Each path below is one point turned by a fixed rotation once a step. After each direction that follows a path, write how fast that rotation turns it, in degrees per step (0 if it stays still).
Each turn is a multiple of 5 degrees from 10 to 175, or 0.
Each row of a path follows its step; steps can be skipped.
path 1
step 0: [ -3  21  11   7 -49  -2   0   7  23 -12  35  24  30 -31 -16 -28  18 -11
   3   4  -9  19 -38   1  20   8  22  26  -7  -9  46  15   7  11 -16  12
  14  16 -17  23   5  18 -37   5 -17 -17 -16 -20  15 -20  24]
step 1: [-13  23 -18   8 -22  21 -40  -7 -26  -2  12  12  49  -3  20  20 -11  25
 -16  -3 -16   1 -17  -5  -5   5 -18  -5 -38  36 -29  -1 -22  -1  44 -39
  10  16 -15 -17  -4 -13  24  15 -14 -13  14   1  15 -27 -22]
step 2: [ -9  21  34   3  32 -32 -17   8  -9  34   1   4 -26   7  -8  29  -5   9
  23  11  -2  -3  23  -4 -10  14 -18  -3  -1   5 -26   9 -28  31   0  -6
  -1  22  27  36  19  26  28 -42 -39  15 -13  15 -40 -17   6]
step 3: [ 21  -9 -16  -4 -15  -3  32 -40  -5  15  21  10   7 -17  -7  25  14   6
  18 -34  12  18   1  25  -7 -36  -9  -2  32 -31  -3   8  12  21 -14  24
  28 -36  11   2   1 -15  -8 -62   7   2 -10  11  25  13 -29]
step 4: [  3 -25   1  -1 -16 -14  39  24  38  -5  35 -32  20   4  31 -16  -2  -1
 -13 -11  24 -12 -36  -8  14   7  15 -17 -28 -23 -11   1  -2  -8  48  11
  14  -8  -6 -31  26   0  -9  -7 -26 -41  -7 -27  -4  16  23]
step 5: [  4 -29  33 -25 -25  15 -28  -4  -4  -1  17  24  -7  11 -13 -11  14  33
  -5   6 -18 -26  -3  11  16 -24  21 -28  -9  21   4  -5  -8  11 -14 -37
 -11   9 -42  43   9   4  -2  24 -17 -47  -7   7   4 -35   6]
step 6: [ 15  21 -21 -14 -19 -30 -17 -29 -18  33   1  20 -19  15  20  63  29   7
 -38  14 -10  10  -1  19   8  10 -20  24  -7  22  18  -2 -35   4  -3  -9
   5  52  13 -14 -14 -10  -8  -9   1   1   9   3 -11  11  12]
step 7: [ 16  56  -6  -8   9 -11  -4 -33   7   4  15  29  -4  17 -20 -34 -24   2
  21   7 -17  29 -23  -4  25  -6   0  13 -13 -25 -17 -21   6  -6  13   8
  36 -27  -1  -4   6  36  20 -50 -14  30  14 -10 -26   9   5]
step 8: [ 32  -9   9  -2  17  19  23  15   6  -3  10  25  56 -21  51  -9  -8  25
  15  -9   0 -33  -7  37  -5  30 -10 -23   3 -13 -14  47  20  10  -4   0
  16  -4   6  -6  13  26 -14 -14   7  -8 -15   8  -4 -12 -39]
step 9: [-23 -13   9  -9 -14 -15 -17  12 -30  21 -13 -28   9 -23  32   8  35  11
  -1   5  13 -16 -10  17  -6  -3  -6 -48  -5 -13  -2 -33  13   7  28   2
  -4  -8  -9  28  32 -42  -8  -2 -26 -21  19  36 -18  13  39]
step 10: [ 45 -20  16  17  12 -22 -20  -3  -3  26   2  12 -45  12 -28   0  28  -8
 -11  14 -29   4  29  -4  26 -27 -15  -9  -7   0  -3  23 -24 -17  -9  31
  27   4 -27   9  -1 -32   4 -12 -16 -41   7 -35  25   7  -2]
Directions:
[ -8   4   1   9   5  -7  -2  -2   9  -2  -4   0   1  12  15   3  -2   6
   1   5   1   6  -5   6  -1  -8  -5   1   4   5  15   2  10   6   6  -7
   2  -2   7  -5   2 -10   8   2   5  -6   0  -2   2   0  -4] | 145
[  0 -13  -6  -2   5   9   6  10   3   1  -3  -3  -2   3  -1   5   4  -5
   3  -5   3 -10   5  -2  12 -14   5   1  -1   3   6   7   4   3  11   6
   7  -4  -5   6   7  -8  -6   0  -6   4  -3   7  -2   8   1] | 65
[  0   5   6  10  -2  -3 -10  11   2   9   3  -1  -6  -6  -4   4  -4   1
   2  -7  -9  -3   5   7  -8  -3   2  -3  -4   8  -4   3   1  -2   5 -13
  -4   3  -7  -1  -6  -5 -10   5   1  -7  11  10  -4   4   4] | 90
[  4  11  -9   6   2   1  -1  -1  -2  -5  -8  12  -4   0  -1   1  -9  -1
  -1  -1  -1  -4  -4  -9   3   0  -3   4 -10  15   8  -4 -12  -1   4  -1
  -3   0  -2   0  -4   4   3 -11   3  -1 -11  14   1  -3   2] | 70
[-10   1   7   2  -1  -1   3  -5   1   3   2  12  -8  -8  -3 -11   3  -5
   9   2   1   0  -1  -3  13   0   2 -10   1  12  -2  -7   8  12  -5  -6
  -3  -2   2  -4   2  -1  -2  -3  -7   7   5  -3  10   4   4] | 155
